In the rows, 128 means zero.
Turns, then the turns between two rows, first turn first; the first pair answered:
turn S:
[128 140 133 143 166 104 160 142 116 121 139 158 173 101 123  76] => [136 101 128 156 120 123 148 161 133 110 110 147 182  88 108  94]
[103  97 126 130 115 169 126 124 156 123 111 114 131 116  98 168] => [132 126 110 120  93 135 132 124 123 136 118 102  99 153 106 180]
[125 125 151 137 123 136 109 130 140 135 126 103 143  89 130  90] => [143 129 143 135  96 126 106 132 134 137 117  89 131 102 126 103]
turn P:
[147 105 149 135 111 133 107 127 142 138 106 122 104 100 121 144] => [164 154 129 120 105 120 119 145 126 133 121 111 109 120 125 101]
[119 127 151 146 165 147 124 145 154 124 121 125 172  78 118  58] => [138 165 125 141 186 100 166 137  94 130 137 165 157 129 120  76]
[100 145 150 109  97 169 101 145 152 130 145 114 128 141 124 110] => [113 165 131 111 111 130 133 133 111 137 157 152 117 178 124 131]
turn L:
[102  78 157 156 152 144 119 113 151 117 112 148 149  78 117 146] => [113 172 100  99 113 159 112 121 145 128 140  79  94 169 131 140]
[116 124 137 141 122 124 130 153 152 128 107 103 159 114 145 106] => [130 160 137 133 130  95 133 137 126 145 126 100 132 148 158 111]
[146 132 131 127 163 112 144 142 116 123 138 128 151 130 129  85] => [142 130 120 122 152 131 143 157 133 122 134 117 157 126 122  79]
turn N:
[110 108 132 129 133 147 147 126 141 124 115 136 147 110 116 108] => [127 100 147 135 124 129 137 122 129 127 113 132 140  95 117 106]
[113 140 158 141  99 132  54 126 148 138 157  94 110 115 138 105] => [142 145 155 142  86  94  57 119 118 146 154 103  98 132 136 123]
[168 145 102 116 115 110 143 127 130 145 125 141 115 144 132 139] => [141 150  92 107 127 142 147 137 147 137 130 138 125 150 127 137]
turn U:
[136  67 173 160  87 116 109 122 134 145  80 118 145  71 121 141] => [139  71 176 160  94 109 111 118 122 147  84 125 144  75 126 146]
[129 119 131 119 129 132 113 104 147 134 140 132 149 128 123 153] => [124 118 133 123 125 132 112 106 148 136 144 128 151 127 125 152]
[112 145 105 114 128 140 149 129 119 125 135 121 123 137 120 125] => [118 143  97 118 128 138 149 129 120 121 131 125 125 142 118 131]
[117 126 112 123 109 137 157 129 132 126 160 148 145 163 122 159] => [112 130 114 120 116 129 153 118 119 125 164 148 139 168 126 162]
Pairs:
Each pair is 2 to 3 turns apart.
[132 145 129 116  64 153 104 138 144 129 114  74 103 138 115 136] => [152 165 150 115 100 102 109 107  96 149 130  99  78 152 135 147] => L then L then L
[122 157 122 111 116 149  86 145 158 150 140  94  96 152 122 114] => [108  93 123 139 114 164 105 163 176 128 115 134 139 123  99 131] => L then N then L
[172 123  98 128  81  90 153 133 107 103 126 122 117 146 133 150] => [162  88 121 137  78 112 139 143 137  91 111 111 149 100 127 123] => L then P
[114  44 179 150 113 149  97 109 145 117  82 126 149  78 107 171] => [151 131 189 120 115 132  72 127 133 119 117  61 133  74 135  57] => L then L then P
[ 75 176 168 111 184 163 116 111 127 127 164 124 117 114 145  62] => [142 191 153 122 139  98 146 127  64 123 160 140 115 142 142  49] => N then S then P
[160  94 122 150  92 100 125 130 108 119 112 153 123 128 113 152] => [133  93 109 149  97 146 127 153 146 102 105 137 153 113 103 127] => S then L
[113 141 117 116 122 161 114 143 161 123 121  99 121 145 119 125] => [109 144 126 114 132 158 113 133 161 124 123  99 119 145 126 123] => L then S then L
[ 99 110 117 125 160  93 127 103 130 129 137 178 123 134 126 173] => [101 142 101 107 147  93 130 106 126 136 148 155 101 163 130 175] => L then L
[175 151 133  99 128 108  86 130 106 147 126 125 128 144 146  83] => [143 104 150 115 166 111  91  99 115 153 116 174 135 124 145 140] => P then S
[154 191 118 103 117 119  90 136 124 132 113  69 107 136 137  86] => [179 115 140 151 121  60 126 119  79 130  80 147 125 117 120 143] => L then S then N
[104 158 116 105 158 138 120 105 125 131 155 123 121 154 144 104] => [107 137 132 115 169 123 123  89 113 135 150 144 115 145 142 130] => N then P
[112 179 124  97 139 165 157 170 124 104 170 139 129 127 129 117] => [124 111 180 115 125 158 108 149 148 114 147 123 131  58 136 129] => P then P then N
[129 102  95 153 116 122 167 124 110 124 119 168 137 142 107 181] => [145 154  83 127  84 133 146 135 118 132 135 109 106 169 113 154] => L then P then S
[125 167  99 128 157 118 158 148 107 139 144 148 117 145 118 110] => [ 96 131 118 127 140 176 108 140 167 145 129 106 115 113 114 135] => P then L then N
[114 162 172 115 165  87 150  61 117 164 132 124  76 149 146 125] => [117 145 191 119 124 116 107  73 155 160 117  69  83 113 146  92] => P then N then P
[145 186 103 101 113 110 120 116  99 120 135 122  99 151 130  98] => [140 168 108 114 105 133 112 147 123 102 126 115 136 122 121  65] => L then P then L
[127 132 138 132 120 149 140 157 131 102 105 148 191  98 128  97] => [144 110 155 146 121 118 139 137 108 114  96 169 178  95 129 128] => N then P then P
[113 198 115 110 161 148 145 150 141  99 152 144 134 168 146  85] => [112 172 123 109 138 171 131 165 168  91 140 121 151 137 138  74] => L then N then L
[132 121  67 136 101 102 160 109  97 137 129 173  97 193 115 222] => [ 84  59  83 163 117 167 150 136 168 105 110 180 156 121  95 198] => L then N
[135  38 129 159 121 137 106 115 138 153  93 160 107 156 159 188] => [110  88  92 134 146 152 126 115 129 153 112 169  97 204 159 187] => S then N
[133 111 123 118 130  96 125 124  92 139 129 153 115 155 123 166] => [115  94 122 115 106 143  97 136 138 133 115 110 116 139 117 163] => L then L then P
[118 151 128 118 143 146 121 112 128 142 140 125 117 148 136 126] => [112 155 120 120 144 146 132 122 131 135 142 128 128 148 131 114] => S then P
[153  94 133 144 112 144 114 153 152 129 123 101 163  96 117 123] => [163 140 126 131 157  92 137 119  94 157 151 130 122 147 136 140] => S then P then S
[170 110 105 111 131  96 159 125 136 126 122 150 125 126 130 156] => [138 127  87 100 145 137 159 145 168 113 127 132 146 122 130 126] => N then N then P
[ 88 148 125 133 155 155 155 122 155 139 116 156 149 115 119 109] => [125 159  95 131  93 143 166 147 140 132 109 136 147 142 111 106] => S then P
[115 121 118 133 157 124 154 117 108 134 135 178 133 136 110 159] => [142 150 127 110  99 138 100 128 132 143 138  85 101 125 127 114] => P then N then L
[141 132 115 135 126  86 141  93  98 126 128 148  88 204 133 193] => [137 130 154 121 116 113  81  78 133 141 131  84  64 170 150 174] => P then L
[150 117 142 140 104 122 127 151 137 109 113 114 156  97 124  76] => [160 150 124 123  95 125 124 154 130 114 128  93 136 125 131  77] => L then L then L
[132 169  93 121 137 134 158 136 115 122 109 126 147 150 108 111] => [142 174 134 117 149 117 132 116 114 135 116 106 136 119 128  86] => N then N then L
[132 118 155 119 153  93 126 115 119 145 122 129 123  88 130 118] => [134  96 129 124 100 120 125 150 141 126 100 112 137  90 110 127] => N then L then N
[136  84 137 145 105 150 107 147 171 103  92 129 159  87 104 122] => [195 131 133 135  90  75 114 125  96 131 112 131 107 134 121 133] => N then S
[ 79 176 139  92 179 145 132 101 154 143 170 135  83 161 136 144] => [108 159 161  87 131 153  91 105 176 151 157  75  72 126 137 128] => S then N then L
[155 147  73 120 112  92 170 142  90 115 121 139 111 199 128 156] => [117 100  77 141 143 130 184 156 121  95 106 176 162 162 111 154] => L then S then N
[115 127 178 121 156 126  77  96 131 154 103 127 120 100 129 128] => [136 105 142 128  84 140  83 124 135 139  78 111 122 121 107 161] => S then N then L
[146 132 157 140 120  86 109  89  95 149 112 138  80 121 134 169] => [118 157 148 111 125 123  91  90 123 153 122 106  66 131 144 167] => N then P then L
[125 122 120 131 151 107 171 135 102 118 118 180 125 170 119 175] => [136 177 107 110 127 133 152 179 129  99 131 112 140 155 130  73] => P then P
[123 106  93 122 110 131 150 131 128 118 106 153 131 147 111 187] => [137 156  74 111  97 130 154 156 119 109 121 127 133 158 118 131] => P then P
[119 131 136 125 132 142 113 136 175 129 126 103 131 110 147 112] => [110 129 114 123 122 145 125 128 168 133 121 113 119 140 138 168] => P then P then L
[126 195  81  99 113 149 136 150 128 122 145  80 114 167 128  95] => [127 162 167 124 185 109 114 110 116 132 150 112 123  91 147  60] => S then N then L
[ 99 152 130 118 194 115 142  93 113 145 149 157 105 144 136 140] => [108 155 106 104 115 169 106 125 167 139 134  76 100 147 125 128] => S then N then L
[125 170 145 109 115 135  98 133 145 138 140  96 105 137 127  84] => [154 165 149 120 105  97 105 121 111 143 139 113  94 145 129 102] => S then N then N
[147 117 159 122 120 111 122 126 110 115 118 128 143 104 130  92] => [149 112 144 126 118  98 139 113  92 120 116 156 132 130 124 135] => P then P then N
[160 136 193 105 126 100 132 138 101 133 132 128 129 104 117 118] => [135  98 177 112 114 125 135 138 119 125 107 148 136 111  95 173] => L then P then P
[151 136 132 112 103 119 102 137 122 116 126  98 122 104 142 101] => [127 124 103 115 110 121 137 124 110 119 122 144 115 147 129 173] => N then P then N
[170 156 152  91 120  77 135 101  97 172 147 135 107 170 145 193] => [138 128 132  86  78 141 113 116 150 162 125 103 111 168 130 223] => L then L then P
[ 91 201 124 101 165 144 101 109 138 141 153 119 113 145 163 119] => [100 178 142 113 178 113 103  89 118 155 150 147 104 143 164 148] => N then P
[ 61 108 105 131 168 157 135 144 165 103 131 130 113 168 129 102] => [ 72  92 140 143 201 117 136 111 135 119 133 158 106 157 138 122] => S then L then S
[155 110 142 143 152 107 116 106 106 126 119 140 128 122 145 130] => [168 140 118 126 116 121 112 128 109 122 128 104 114 143 144 123] => L then N then S
[102  88 175 156 170 124 114 122 146 122 128 150 162  55 128  69] => [120 100 143 160 134 127 132 162 142 104 120 138 182  66 118  41] => P then S
[101  79 120 124 114 158 111 134 163 123 104 117 129 116 123 155] => [124 123 137 128 176  94 146 128 104 124 138 156 139 115 143  90] => P then S then L
[146 140  94 125  91  97 121 116 110 139 136  97  80 173 122 172] => [133  86 135 145 119  95 110  89 123 146 124 123  90 134 121 198] => P then N then L
[147 135 115 127  96 144 121 143 142 127 118 105 128 117 121 125] => [121 159 113 119 156 135 143 128 128 129 137 141 133 127 128 114] => P then S then N
[189 124 133 150 123 106 143 162 109 136 100 139 162 103 129  73] => [146  73 133 158 123 150 134 154 150 132  80 149 170  92 114 127] => P then N then P
[ 84  93 131 114 172 148 131 143 162 140 132 143 156 134 107 121] => [125  71 127 121 100 139 110 158 160 139 109 118 137 131 102 143] => S then N
